One vector is turned by the same rotation once a step. Each row is the vector after some number of steps, and that number follows the row.
The counts run from 0 to 511.
[ -8 -20   0 -19  -3 -13 -17  17   6  28  12  34  -8 -36  -9  22   7  18
   2  11 -19  -9  13   9  -3   0 -44 -33  -4  -6 -28   6 -44   2  14 -43
  -8]
176
[-19   2   4 -24  21  11 -40  24 -14  22  -5  16   8  -4  23 -24  -4 -38
  -9 -14   7  17  16  11 -25  41 -42 -41  -6  -6   4  -4  -7  28  11 -16
   8]
394
[  0  -2   7 -28   9   8 -28  -7  -1  36 -25  24  20 -22  20 -16  -8   4
   0  -1  19   6 -13  11  -8  -4 -29 -35   7  18  26  -1 -51   8  -6 -16
 -42]
178
[ 15  10 -14 -12  26  -4 -30   5  27  36 -30  13  21  14  -7   4 -12  -3
   9   3 -10  -2  25  26  -5   0 -54 -13  16  35 -14  28   9  36   5 -18
   7]
429
[  9 -18  -2 -21 -11  19 -18 -18  22  35   1  14  -5 -16  -4   4   6 -11
   0  10 -32 -22  13  25  15  55 -29 -15   3  38 -14   6 -31  21  14 -26
   7]
295
[ -7   6 -14  -6 -14   6 -18  32  23  29  -1  33 -11 -21   5  12  17 -34
  18  14 -18   0   3  34  -1  28 -28  -4 -15  22 -12   4 -28  51  15 -12
  27]
46
[-25  12   2  -3   3  -4  -9  21  -2  30 -21  10 -32  -3  34 -10 -25 -19
   3 -20  41  14  -4   1  -1  21 -35   1  -3  31 -20  16  10  46  15 -22
 -19]
431
[-28  14 -17 -27  26  13   5  16  -9  31  -3  16 -16 -12  11 -20  -8 -24
 -20 -22  35   0 -19  12 -26  13 -43   3 -21  26   7   7 -25  16  27 -17
   2]
377
[ -2 -11  20   4 -13 -20 -11  -7  11  47   2   7   4 -45 -24  29 -19 -19
   1  -1  -6 -25  -4  26  24   6  -7  -3 -36  34  -7   9 -16  24  32 -31
  -8]
172
[ 23   4   6   2 -21 -41 -12 -12   4  33   1  13   3 -34 -14   1 -26   1
 -13  13 -16 -15   2  28   1 -16 -39 -19  -6   4 -27  26 -13  43  28 -28
 -16]
212
[  1  -7  20  -8  -6 -21 -10  -3 -32  51   3  20 -20 -37  13  -8 -30  17
  15  15  13 -21  13  12  20   2 -25 -11   1  12 -10  -4 -33   6   9 -33
 -27]
193
[ 14 -17   9 -14  -7   1 -27  -7   1  17  14  23 -11 -41  -1   4   2 -33
  23   3 -26 -24 -12  14  17  11 -39   1 -37  25 -35  -5 -24  35  32 -16
   8]
472
[-22  17  -5 -27  12  -4   9   3 -15  48  -3  12  -6 -20   4  -6 -37  -7
 -23  -2  29 -22  -1  28 -16  27 -30  -8   9   0  21  30 -19  17  34 -34
  -1]
305
[ -5  11  17 -24  -2   7 -11  11  25  37   7   3 -22 -30  -8  25 -16  28
  -3   1 -12 -36 -23  25  19  23 -14  13   0  16 -17  21 -36  19  32 -13
  -3]
226
[ -9   9  -4 -28  -5  18 -10  -2  19  41  13   0 -38 -30  24 -20  -8  12
  12   6  21 -18 -10  15  13  49 -20  23  10  25 -17  -9 -30  21  18 -17
   8]
435
[-15  19   5   5   1   6 -25  39  -3  28  -6  13  -8 -10  30   3 -25 -12
   7 -15  48  21  -5  19  -1  34 -14  -3  -2  12 -26  -7  -3  57  25  -8
  -1]
203
[-18   3   5 -15   4  14 -15   9  -3  52  -6   1  -6 -39  -2  -5 -10  -1
 -11  11  38 -26   5  14  28  15  -1  13 -22  44  -3 -11   5  20  22 -41
   2]
381
[-10  17  17  -8   9   1 -42   7  37  32  12   5  -6 -37  -3 -14  -9 -24
 -11   5 -29  -8 -10   5   3  -5 -17  -8 -42  10 -43  -5 -21   0  16 -25
  11]
50
[-14  11   5 -16  15 -17 -39   7  33  42 -36  12  33 -13 -12  11  -6  -5
 -12  15 -22 -15  15  12  -8 -22 -41 -29 -12   5  17  39 -18  16   2 -30
  -6]
39
[-11   5 -13 -26  27  10 -10  -4  27  20  -7  11   8 -27  11  -5 -31  -3
  -1  -3  -6 -29 -32  -8 -17 -14 -46  -1 -20  -4 -15  37 -26  36  19 -18
   0]
338
[  8 -19   2  -1  -4  -3 -11  17  15  27 -16  28 -21 -29   1  17   5  -7
   3   2  -3   0   7  -1  12  19 -22 -10 -29  47 -47  10  10  43  18 -48
   0]
82
[-14  10  13 -31 -12  13 -42   6  19  30  -3  -5  -9 -20  31 -29   3 -15
 -12 -13  -2  13  -2  10   3  66 -18   0   4  14 -16 -21  -4  30   6  -7
  -3]
434
[ -9   7  21  -4  -5  -1 -18  21  12  44   7   6  -3 -35 -13  26 -16 -13
  -3   4  -9 -24   3  30  21  26   6 -12 -38  25 -19   3   2  22  34 -41
  22]
382
[  2  26   1 -27  -1 -24 -11 -22   1  39  -3   1  -9 -44  -7 -26 -13  13
 -23   3  24  -3 -13  26  -6 -18 -45  11   2  15 -11   3 -25   5  28 -17
 -24]
229
[ 18   4   8  -9  16  23 -39  -2  12  15  -6   9   4 -13 -16 -14 -14  13
 -26  -9 -35  -8 -16  13   6 -16 -44 -37 -21  21 -35  15 -19  14  25 -27
 -13]
299
[ 28   7   9  -6  -7 -29 -27  -4  33  30   6  17  -4 -12  -4  -4 -13 -12
  22   3 -25  -4  -4  36 -10 -21 -41 -18  -6  31 -33  15 -27  19  10 -28
   3]
140
[ 13 -11  13 -26 -11 -20 -47  13  12  28   3  11  14 -19  17 -33  -6 -24
 -12   3 -14   2   3   4 -19   6 -25 -44   2   1   0  -6  -5  18  -2 -52
  -1]
372
[ -3  -7  19  -3  30 -12 -38  25  23  48 -27  27  25  20  10  13 -12 -28
   9 -19 -19   8  24  14  -5  12 -21 -17 -15  29 -12   7   4  27   6 -24
   1]
61
[ -3   8  -3 -25   8 -15 -18  25  25  38  -6  31   5 -43 -15  16  -5  22
  -3  22  -3 -27  -9   7  -6 -37 -40  -3  -6  -4  -4  17 -26  14  16 -36
  -1]
248
[-22 -10 -35 -13   6   4 -12 -21  15  35  -8   7   2 -12   2 -17 -18  12
  -4  25  17  -8   8  -3  -7   5 -56 -18   6   4  -7  35 -44  27  11 -36
 -20]
197
[  7  26   0 -24   9  12 -28   5  15  34  -9  -1  -4 -47  19 -22 -36  16
  12  10  53   3 -26   6 -13 -15 -29 -16  11   9  -3  10 -24  17  12 -24
 -11]
319
[ 14   9  -9  -6 -11   9 -33   8  27  22  29   0 -11 -21  -7  12  -8   3
   8   7 -11  -6  -7  41   1  25 -20 -32  -4  12 -40   5 -37  14  26 -36
  25]
86
[-24  14  11 -19  -4  -5 -46   5   1  30 -14   5  13 -11  10 -26  10 -18
 -34 -12  29   5   5  10  13  37 -16  22  -1  19   1 -27  14  45  33  -4
 -15]
362
[-20  15   9 -16 -20  -1 -19  20 -13  38   7  18  -9 -31  12 -20 -20  14
 -12  15  28 -23 -19  22   6 -16 -15   0   0 -17   9   0 -53  13  22 -23
 -16]
265
[ -6 -16  10 -16   3   3 -23 -13  30  41 -11  24   5 -12  -8  16   8  -7
  -7  -2 -48  -7  24  18   9  57 -13 -16  -2  36 -17   4 -27  23   7 -15
   3]
505
[-27  34  14 -11  -7  15 -40   4  23  31   4   2  -6 -28   4 -23  -8 -15
 -40   3 -17  14   6  12  -6  51 -11 -14 -10  -5 -29 -15 -19  15  18  -2
   2]
206
[ 23  19 -16 -29  10  24 -23   3  -1  30  -1  22   1 -43  -3 -17   1  14
  -8  29 -17 -21  -7  21   1  -3 -53 -26  12  -2  -1  11 -37  25   1 -14
   4]
107
[  5   8   3 -12  -1  23 -44   3  30  37  -9  -9   7 -22   0   4  10  -7
  19  15 -10 -16   1  17  33  13 -20  -6 -17  45 -14   3   8  36  10 -20
  22]
241
[ -9 -13 -20   5 -18   0 -21  18  17  22   7  20 -21  -5  -1  14  13 -22
  11   4  -3   2   9  22  12  19 -26  -5 -20  29 -39  14 -15  59  33 -33
   4]
64
[  0  17   0   5  11  -2 -22 -15  20  39   7   3   0 -52 -25   5 -23 -24
 -12   2  -6  -7   7  18   9  13 -17 -11 -48  23 -38   8  -7  27  33 -16
  15]
400
[-18  22  29  -8 -23   7 -28  12  -2  36  17 -19 -21 -36  25  -3 -24 -14
   7 -24  25 -14 -31  20  16  23  -9  -4 -17   9 -16  -8 -18  12  30 -21
 -14]
243
